In the rows, 128 means zero.
Each path below is one point turned by a fixed rotation once a step. After each direction that follows a path, write how fast that rotation turns it, in degrees a step (0 if it stays still).
Each turn is a multiple of 5 degrees from 10 to 175, or 0.
Each row of a path follows its step; steps can be skipped.
Path 1:
step 1: [128 127 130 127 129 142 128 133 122 122 124 138 133 132 122 140 130 127
 133 143 129 138 120 130 118 133 128 123 114 121 129 132 136 130 138 116
 127 126 119 123 129 129 127 133 129 124 124 125 133 127 126 133 118 120
 134 133 131 128 130 144 128 133 118 118 136 127 129 129 123 119 142 125
 121 130 138 122 138]
step 2: [133 130 129 121 120 130 137 122 121 135 124 124 127 131 126 118 126 122
 135 133 128 125 118 116 127 130 139 125 135 132 117 128 132 126 141 125
 135 116 130 133 131 134 128 128 141 129 134 135 125 136 123 122 127 131
 129 124 121 113 140 121 129 144 126 139 125 131 122 133 125 124 120 131
 124 125 134 123 143]
step 3: [125 134 120 131 118 134 130 140 147 126 128 130 126 131 122 133 121 131
 139 122 120 142 118 122 132 122 130 131 120 137 127 134 128 132 128 128
 128 123 130 138 135 127 139 126 133 137 131 127 130 125 124 131 136 119
 131 117 133 130 137 131 122 120 128 123 126 133 131 123 133 126 132 130
 146 138 128 135 141]
step 6: [128 119 122 116 132 142 133 129 127 132 134 129 138 121 137 128 121 128
 130 125 133 122 133 132 125 126 123 129 130 128 132 124 132 122 123 127
 142 132 141 119 132 124 142 129 132 130 118 142 135 127 127 125 133 129
 126 131 115 139 116 128 124 135 116 123 131 131 131 120 119 124 141 135
 123 134 121 128 126]
step 7: [137 125 134 125 127 127 122 126 137 135 126 132 129 128 134 127 129 127
 118 126 134 124 128 132 128 127 122 130 126 122 123 133 126 126 116 131
 111 121 122 141 122 127 133 136 124 131 131 138 129 130 144 134 124 128
 134 134 132 118 135 133 137 138 116 121 123 134 118 124 111 117 121 137
 123 130 124 123 133]
step 10: [133 130 132 124 123 123 135 129 127 133 134 128 120 140 131 128 127 121
 131 134 117 130 124 124 116 130 132 129 123 118 128 130 128 126 147 126
 130 120 131 141 126 132 124 129 130 136 132 138 140 127 127 133 127 137
 122 131 119 123 124 124 124 125 136 115 128 130 125 133 127 131 138 107
 126 114 135 126 140]
step 13: [120 127 135 127 129 133 127 131 136 118 128 140 138 133 127 112 131 139
 118 125 128 133 140 113 124 128 124 123 129 134 131 127 127 141 129 128
 141 113 141 131 125 133 127 133 131 130 128 128 121 118 117 125 124 122
 130 133 133 121 129 128 136 121 122 133 127 128 129 121 116 121 122 132
 129 122 127 125 133]
step 14: [129 118 116 126 137 142 134 129 136 127 121 144 122 129 131 140 120 126
 126 120 126 126 129 130 129 123 123 121 127 127 121 128 141 136 124 123
 140 133 128 123 125 133 131 134 137 129 132 124 131 136 137 128 124 122
 113 126 130 132 136 126 117 129 120 131 125 134 127 121 124 134 129 124
 117 143 130 118 132]
step 20: [122 119 125 114 131 124 125 134 132 123 115 130 124 135 133 132 123 127
 142 136 134 120 125 118 138 129 130 112 120 115 125 131 128 132 136 126
 115 125 124 133 127 129 121 120 134 131 129 128 129 136 128 124 123 126
 131 118 137 117 141 135 127 135 123 129 129 130 129 127 121 124 125 136
 131 118 130 138 137]
Speeds:
[131 129 131 130 124 130 128 128 128 128 129 126 127 127 128 131 126 128
 128 128 128 130 127 128 127 129 130 132 130 129 128 129 129 126 127 127
 129 127 127 128 128 129 128 129 127 129 129 127 127 129 127 127 126 129
 128 127 130 126 127 131 128 131 126 127 129 127 128 132 128 130 129 125
 126 127 129 129 127]  45
Path 2:
step 2: [130 128 140 132 135 122 126 123 130 131 135 130 138 121 125 122 137 124
 127 131 123 120 127 125 124 121 125 119 136 127 127 127 128 130 116 126
 141 115 118 118 130 131 140 118 136 141 124 131 134 123 124 132 132 137
 137 134 127 136 126 124 125 129 120 130 120 130 127 117 132 132 120 130
 134 117 115 130 135]
step 3: [127 133 148 121 134 120 137 125 124 131 127 129 129 116 127 115 142 128
 129 129 131 126 132 119 133 116 131 127 129 137 116 126 121 126 134 124
 125 126 132 124 125 125 130 136 133 126 118 129 123 130 137 123 141 138
 129 130 135 130 122 122 133 118 134 122 121 130 127 124 120 130 119 116
 126 134 134 131 131]
step 13: [130 128 122 139 121 124 130 136 132 120 134 128 129 126 124 126 122 130
 128 127 127 137 137 119 130 128 120 122 130 130 117 124 131 138 127 136
 138 122 125 126 120 133 141 123 144 129 120 126 131 130 130 130 133 124
 129 123 145 125 119 117 121 132 117 127 132 137 130 120 120 143 120 122
 131 134 134 126 128]
step 14: [118 127 132 122 123 124 131 133 133 124 121 121 127 116 137 135 139 123
 124 131 123 123 135 126 142 124 139 120 134 127 123 120 118 126 134 143
 145 123 123 127 129 134 132 127 137 137 117 138 134 126 126 132 136 137
 124 130 135 135 130 131 125 118 125 134 127 130 132 132 124 129 133 137
 129 126 121 125 128]
step 15: [128 135 135 129 136 125 127 123 142 129 129 134 130 131 116 137 149 125
 125 120 122 112 130 117 134 117 138 126 130 131 124 117 131 135 134 130
 126 133 116 127 129 123 127 122 142 130 128 133 128 128 131 124 124 120
 131 135 138 130 126 128 129 130 129 127 124 126 123 128 132 135 119 117
 136 131 130 130 129]
step 16: [111 140 121 138 126 121 124 123 119 123 124 127 136 118 121 123 125 124
 118 127 131 125 132 130 125 119 145 132 129 130 128 125 128 132 130 132
 130 128 136 122 117 123 139 126 137 124 120 128 134 123 133 120 130 131
 123 120 140 128 130 115 138 125 131 128 120 140 124 127 139 129 122 125
 131 128 129 130 135]
step 17: [116 127 131 127 127 116 119 126 140 125 132 122 132 119 130 139 139 131
 124 122 127 126 134 118 117 135 128 124 136 131 134 130 127 127 130 127
 127 124 134 138 130 131 133 131 132 146 126 131 127 130 121 116 137 132
 139 119 129 130 122 116 125 129 129 127 118 134 136 126 128 131 118 131
 127 123 113 132 133]
step 19: [124 129 143 121 124 121 123 126 122 131 132 122 136 119 121 122 124 124
 127 130 131 129 140 120 129 122 127 131 130 142 123 121 134 122 123 135
 134 124 126 127 126 127 138 120 132 127 127 127 144 135 140 126 129 127
 129 128 129 128 127 118 113 142 125 120 125 126 135 115 140 135 129 130
 132 123 132 131 127]
step 20: [128 134 132 122 122 119 137 136 129 138 138 133 131 123 134 118 129 126
 128 133 116 123 133 122 124 124 129 121 137 136 129 123 140 132 130 129
 134 131 130 126 134 118 128 129 129 139 118 128 129 131 131 129 140 137
 122 120 133 135 125 127 125 115 127 124 107 130 129 131 123 135 132 128
 135 123 122 114 129]
Speeds:
[130 126 127 128 126 131 128 129 128 129 130 129 129 128 130 128 127 130
 129 131 127 129 129 128 129 127 130 128 129 132 127 128 131 130 126 129
 129 129 126 130 127 128 130 130 128 130 127 129 128 129 129 129 127 126
 128 125 127 128 127 128 126 127 128 128 130 126 132 130 130 129 129 130
 125 129 130 127 127]  55
[129 130 130 129 126 129 128 127 125 128 128 129 126 127 127 127 129 129
 129 127 127 128 129 127 129 125 129 130 129 130 126 126 129 127 131 125
 129 130 129 130 128 126 126 128 127 128 128 129 129 124 132 127 126 128
 127 131 128 129 130 129 128 129 129 126 127 125 129 128 130 126 129 125
 129 127 126 128 129]  90
[129 127 127 130 128 127 128 129 127 125 128 127 127 127 129 128 127 129
 127 128 129 130 130 128 127 129 128 128 128 127 125 127 128 126 130 127
 129 127 129 127 130 129 126 129 130 128 128 127 123 126 126 126 130 129
 128 127 129 130 129 126 127 131 128 128 131 126 131 129 126 128 127 128
 125 131 127 129 126]  80
[128 128 127 129 127 127 127 127 129 127 126 129 128 126 127 130 127 127
 128 129 129 127 127 126 128 129 129 126 130 128 126 127 129 127 127 130
 129 128 130 127 130 126 126 132 128 129 131 130 128 132 126 128 129 129
 128 129 127 126 129 128 127 129 130 128 129 126 128 127 128 126 130 129
 130 123 128 127 128]  140
[128 127 129 126 128 127 130 128 125 126 127 127 125 128 127 131 129 130
 127 127 129 129 125 130 130 127 127 126 129 126 128 127 128 129 126 130
 128 127 130 127 129 128 131 129 127 131 129 128 129 128 129 132 125 129
 130 127 128 127 129 129 128 128 128 128 130 127 128 129 128 131 127 125
 126 128 124 128 128]  90
Path 3:
step 0: [127 135 113 129 130 123 120 134 130 129 127 130 125 126 115 125 115 121
 130 130 115 127 116 123 133 122 125 128 132 140 129 127 120 125 119 119
 128 129 139 123 124 125 137 130 136 128 135 116 124 126 125 123 116 128
 138 118 124 133 128 121 134 128 125 140 125 123 119 132 126 123 126 128
 124 134 126 113 121]
step 2: [138 123 127 128 131 132 129 116 131 139 138 131 125 121 132 131 137 142
 124 121 124 125 139 116 127 122 128 117 118 131 125 132 127 138 134 139
 127 139 141 130 134 131 130 128 125 127 136 122 118 126 137 143 126 135
 127 129 136 131 124 137 122 122 119 132 130 126 133 132 128 129 123 122
 138 124 128 129 126]
step 4: [122 130 129 117 131 133 120 123 135 118 123 132 124 144 127 129 121 123
 132 135 127 137 120 129 125 109 128 119 130 128 124 126 118 137 126 129
 122 120 121 137 125 124 134 124 141 128 125 125 131 132 122 126 136 141
 131 132 128 126 119 128 130 124 129 140 134 125 130 113 129 130 138 132
 128 120 131 120 126]
step 6: [134 130 130 130 137 137 123 125 123 137 133 135 130 131 127 112 135 139
 124 125 127 136 125 124 134 133 127 138 126 125 136 117 125 135 126 134
 125 141 131 119 124 130 120 123 119 126 130 118 124 138 128 133 127 123
 135 121 133 128 135 130 129 131 137 124 126 140 127 124 124 147 140 118
 119 127 131 123 128]
step 13: [136 137 135 129 138 126 130 125 142 137 121 117 127 133 124 126 124 128
 139 125 117 126 123 125 119 127 122 119 113 127 131 118 124 130 125 131
 131 122 128 139 125 134 119 131 125 121 132 123 116 139 124 123 125 121
 116 122 132 133 129 129 122 134 135 130 122 134 134 133 126 145 131 132
 133 131 128 126 125]
step 15: [128 131 117 128 123 120 132 134 126 131 129 131 130 138 129 130 118 135
 117 133 134 129 120 131 129 121 126 122 131 124 124 113 131 135 131 129
 134 138 145 119 145 116 136 120 125 129 122 129 128 123 122 132 126 120
 129 123 124 119 125 131 129 125 131 128 136 128 140 126 136 130 125 138
 121 116 135 129 126]
step 16: [136 121 126 139 136 122 126 126 131 131 138 118 128 136 130 128 127 130
 139 117 133 123 127 129 130 126 121 142 137 136 134 136 118 130 122 123
 138 125 116 133 127 123 128 129 142 129 131 129 138 138 132 126 129 137
 129 128 121 130 137 131 127 128 128 130 139 122 130 139 118 124 127 141
 135 126 125 139 130]
step 21: [130 143 137 128 129 128 121 135 117 131 130 128 127 144 137 134 135 134
 126 131 115 126 134 124 139 128 128 122 126 123 142 133 124 120 122 135
 128 125 136 131 130 127 132 136 135 117 125 129 132 123 126 121 118 124
 121 129 136 134 128 129 124 129 125 125 147 139 128 125 134 132 127 122
 138 134 131 127 133]
step 22: [137 116 126 130 132 137 130 138 132 132 132 119 117 119 127 132 125 129
 134 138 138 140 134 130 126 128 126 118 137 129 120 118 128 123 124 121
 128 129 121 123 136 129 128 123 114 134 122 125 132 127 112 136 128 116
 126 132 123 131 132 128 132 132 136 129 136 125 138 119 123 130 132 139
 131 133 132 119 126]
Speeds:
[125 129 130 129 126 129 125 128 128 130 128 131 126 131 128 127 127 126
 126 128 126 127 129 125 128 126 128 129 125 130 127 127 129 128 128 130
 129 131 129 128 127 126 128 126 128 125 129 126 127 129 127 129 127 130
 129 127 130 128 127 127 127 129 127 127 131 126 128 127 130 129 129 128
 127 129 127 128 127]  170
[130 126 130 127 127 128 125 127 127 127 128 126 127 130 127 128 126 127
 128 127 131 129 127 129 128 129 129 129 127 129 127 128 127 129 129 125
 128 129 126 126 127 125 127 128 128 131 126 130 130 124 128 128 126 129
 128 126 130 129 128 129 127 128 129 130 131 128 128 126 127 129 127 128
 131 129 131 128 130]  60
[126 127 127 128 127 128 128 128 129 129 128 126 130 128 127 131 129 128
 126 127 131 130 127 128 128 127 129 127 125 128 126 131 128 128 129 129
 126 129 131 129 129 128 132 128 128 129 127 130 124 127 127 131 129 129
 127 126 127 128 129 127 128 129 129 127 126 126 128 129 129 127 130 129
 129 127 128 125 129]  140
Path 4:
step 1: [127 128 128 136 121 129 132 139 132 121 125 119 125 113 131 130 130 124
 130 122 134 133 127 117 123 125 130 143 132 120 134 143 115 121 128 136
 123 129 115 124 125 138 126 134 137 127 134 134 132 140 128 130 133 120
 127 123 131 125 128 134 127 126 130 132 130 116 127 119 123 127 131 116
 130 126 127 125 132]
step 3: [125 122 127 123 118 125 132 141 130 123 124 132 130 135 139 127 126 132
 133 124 124 127 134 120 124 138 130 127 128 128 136 140 119 123 139 133
 127 138 124 127 119 135 126 126 124 130 123 130 121 134 118 127 141 121
 124 134 127 139 125 117 129 127 142 132 128 122 138 123 127 126 116 129
 131 134 126 138 133]
step 4: [126 133 124 123 134 122 125 125 125 115 113 132 120 120 133 122 131 129
 141 119 138 137 136 116 131 118 135 134 133 140 131 132 122 119 128 139
 128 128 128 130 126 132 136 133 127 122 120 140 127 135 133 129 130 125
 119 133 126 133 127 118 125 126 132 132 130 136 131 130 119 130 133 126
 131 132 126 126 118]
step 6: [129 126 122 128 130 125 132 127 126 128 116 134 122 117 130 115 132 111
 130 125 118 132 126 125 138 125 133 125 129 129 135 133 120 122 129 126
 128 142 131 130 125 131 133 130 128 134 127 132 117 127 117 123 135 127
 134 130 123 139 124 127 135 130 143 123 139 134 122 131 133 129 137 127
 116 138 132 127 130]
step 9: [114 125 132 130 131 132 136 143 128 130 123 133 118 124 131 122 129 124
 131 135 125 126 134 120 123 130 121 133 129 124 127 136 117 131 139 131
 123 130 122 121 119 127 122 141 133 130 143 125 119 140 123 132 132 132
 131 127 116 131 125 122 127 130 138 131 126 132 128 125 131 131 120 118
 129 137 136 122 131]
step 12: [135 118 128 128 129 131 132 126 130 130 111 132 112 119 135 128 131 122
 138 132 126 123 131 126 128 127 131 128 133 129 127 133 120 121 134 131
 127 122 130 119 122 132 134 125 125 135 118 139 116 132 123 123 123 124
 118 139 121 137 133 126 135 137 133 135 131 127 131 123 134 118 125 115
 124 132 123 131 127]
step 15: [122 132 137 137 128 131 127 129 126 122 112 131 124 120 139 122 128 124
 126 129 121 130 123 122 127 128 126 129 130 128 134 137 121 123 131 121
 113 147 123 123 116 126 129 132 132 134 128 132 125 145 128 129 127 122
 130 125 123 120 128 119 127 130 131 124 134 115 132 128 130 129 131 123
 123 130 135 143 126]
step 16: [128 133 128 125 122 125 133 126 138 123 122 129 124 128 134 126 123 127
 137 127 134 145 129 124 120 136 125 130 127 122 122 140 132 126 117 145
 122 141 123 127 124 132 123 135 125 127 133 137 133 138 133 123 126 128
 116 126 124 125 126 138 131 121 139 127 131 130 129 127 117 137 135 117
 135 128 127 128 122]
step 18: [127 123 128 130 127 126 133 139 136 125 121 137 117 122 140 134 136 129
 135 138 131 138 128 118 124 134 131 138 138 127 135 140 118 116 133 132
 125 135 122 127 128 129 136 128 136 124 135 131 124 129 118 123 135 126
 120 134 124 136 124 122 135 132 130 129 122 130 125 130 125 130 134 135
 120 135 120 127 120]
Speeds:
[129 127 128 128 128 128 128 129 128 128 127 128 127 132 127 132 127 128
 131 125 129 127 130 126 128 127 128 127 128 131 130 125 129 125 130 128
 129 126 128 129 127 130 131 130 128 127 128 127 128 127 127 126 127 127
 128 130 128 129 128 126 128 128 130 129 127 128 129 128 129 124 129 129
 129 126 127 127 130]  45
[128 128 128 128 127 127 127 126 129 125 126 127 127 129 126 131 128 126
 129 130 129 128 128 126 129 126 127 127 128 130 125 130 128 127 127 128
 128 127 128 129 132 128 126 127 129 127 127 127 129 130 126 124 127 130
 126 125 130 126 127 126 126 129 127 127 128 129 128 126 125 130 130 127
 130 128 127 128 129]  125
Path 5:
step 6: [129 142 134 126 136 124 127 132 125 132 119 114 122 128 128 132 136 135
 128 117 117 126 137 115 137 127 126 127 118 125 129 129 130 126 123 128
 124 128 124 134 131 123 133 122 131 131 127 130 143 112 133 128 131 126
 122 129 137 118 131 124 118 124 131 128 124 132 125 134 129 143 127 131
 134 133 138 136 141]
step 7: [121 125 136 125 144 131 143 130 125 127 131 131 128 128 124 131 133 120
 120 123 130 138 127 136 133 122 128 131 127 127 131 124 132 124 129 130
 123 119 117 144 129 129 136 129 121 131 133 111 118 125 132 142 128 117
 128 134 125 119 136 119 128 144 133 130 134 122 125 128 123 126 128 126
 138 120 130 130 129]
step 8: [126 123 129 126 125 132 118 135 130 139 120 132 118 113 126 115 133 127
 134 128 126 133 125 123 130 130 123 131 136 121 116 131 137 123 121 132
 130 123 125 144 133 120 138 136 126 132 132 132 141 127 127 129 127 123
 124 143 126 128 123 132 135 134 131 133 127 136 120 147 132 132 124 132
 133 137 126 133 122]
step 9: [122 133 124 135 144 125 128 127 141 135 132 118 133 131 123 130 147 121
 132 128 129 125 114 122 125 132 125 121 131 123 140 119 136 138 122 139
 134 132 113 131 124 135 131 125 126 129 130 128 133 125 133 133 128 123
 114 128 130 128 122 131 121 124 130 134 130 124 136 130 119 131 122 129
 134 123 127 142 127]
step 12: [117 128 144 131 141 130 129 132 141 126 125 121 129 135 122 126 129 132
 130 131 125 133 121 117 119 119 122 131 137 121 121 128 126 131 124 141
 113 131 127 133 120 123 131 124 123 138 125 140 118 116 133 125 127 123
 139 133 128 126 122 117 127 134 125 137 120 123 133 135 133 131 125 127
 131 125 127 129 137]
step 15: [127 135 134 128 150 135 135 130 136 134 138 126 122 132 132 127 128 130
 135 130 123 133 133 128 122 119 134 132 113 127 123 127 121 121 131 131
 118 133 116 139 125 124 130 134 121 124 135 123 137 124 134 140 129 122
 125 135 126 134 129 123 128 140 143 135 137 133 129 129 121 133 133 130
 125 122 135 131 131]
step 19: [127 118 127 128 133 140 127 138 130 137 116 133 128 128 122 137 131 132
 117 131 128 129 129 138 135 123 126 117 134 116 129 136 128 122 115 129
 130 115 119 141 129 117 131 134 118 129 126 128 132 119 134 133 121 130
 123 130 130 135 117 122 131 120 132 139 128 129 123 134 122 121 127 132
 131 129 126 139 122]
step 21: [124 131 129 133 139 132 127 135 124 131 140 125 138 122 123 136 140 120
 127 139 117 130 124 129 119 125 124 132 125 119 125 136 124 120 122 125
 133 133 115 135 126 132 138 128 123 149 126 126 116 131 136 129 137 130
 127 128 136 139 130 120 124 132 124 131 121 140 128 129 128 131 119 129
 122 132 120 130 131]
step 22: [126 129 127 125 137 121 123 139 129 126 122 136 119 136 118 126 127 134
 122 129 114 125 123 120 140 129 135 117 121 131 130 128 129 122 125 133
 130 127 121 125 132 131 129 141 135 130 126 132 140 129 129 126 132 121
 133 132 130 133 126 110 132 134 111 147 127 128 126 135 123 129 128 123
 140 131 134 124 129]
Speeds:
[129 130 128 130 128 128 131 127 129 129 130 129 127 129 128 127 129 127
 127 124 128 128 125 127 129 130 125 126 127 128 127 128 128 128 128 127
 129 127 127 127 125 128 127 128 126 127 129 128 128 132 126 127 131 129
 126 128 129 126 129 130 127 128 126 127 126 127 126 125 129 131 130 130
 128 129 128 131 129]  155
[127 127 127 128 129 127 126 125 126 129 129 129 128 128 128 129 127 129
 127 128 127 127 128 129 126 129 126 127 128 125 128 127 130 130 127 128
 128 127 126 127 126 127 126 127 127 128 130 130 129 129 123 130 127 127
 128 127 129 129 127 131 128 128 132 129 129 129 129 131 127 124 129 127
 128 129 128 128 129]  70
[128 127 130 125 126 128 124 128 130 126 129 130 128 128 127 126 128 130
 128 127 128 129 128 124 127 131 128 130 127 128 128 127 125 130 127 125
 127 127 127 128 129 129 128 127 130 129 130 130 128 128 128 130 127 131
 128 127 129 124 128 126 128 129 128 129 128 128 126 128 130 127 127 125
 130 128 130 129 127]  175
[125 130 128 127 129 130 132 126 130 129 130 124 132 129 127 130 128 130
 129 130 127 128 127 126 128 128 128 131 126 126 130 128 126 129 130 128
 128 128 126 128 128 128 128 124 129 129 126 128 128 129 128 129 130 130
 129 128 127 128 126 127 129 129 132 129 127 128 127 128 129 129 129 129
 127 129 128 127 129]  125
[126 128 128 128 129 128 127 127 128 128 126 127 130 133 127 128 127 127
 127 127 129 126 129 128 130 128 130 129 128 130 131 126 128 127 126 129
 129 128 127 127 129 125 130 128 125 130 128 128 129 129 127 127 126 130
 126 127 130 125 127 127 129 127 126 131 127 125 131 130 126 129 129 127
 128 127 127 128 129]  140
[128 125 128 127 128 128 126 130 128 129 128 124 129 124 129 129 130 129
 128 126 128 128 127 127 127 128 126 127 127 130 128 131 128 129 129 127
 129 130 128 126 128 130 127 126 129 130 126 129 129 130 128 131 128 127
 129 128 128 126 129 130 126 126 127 129 126 129 129 129 126 128 127 130
 127 123 126 128 129]  95
[129 128 130 128 129 128 129 130 128 127 128 128 128 127 127 128 129 129
 129 129 130 128 127 130 128 130 128 129 127 129 129 129 130 128 126 126
 130 126 129 127 128 127 127 128 129 127 128 128 128 131 130 130 127 129
 126 126 129 129 127 126 131 129 129 128 132 130 132 128 127 128 129 131
 125 127 131 130 131]  170
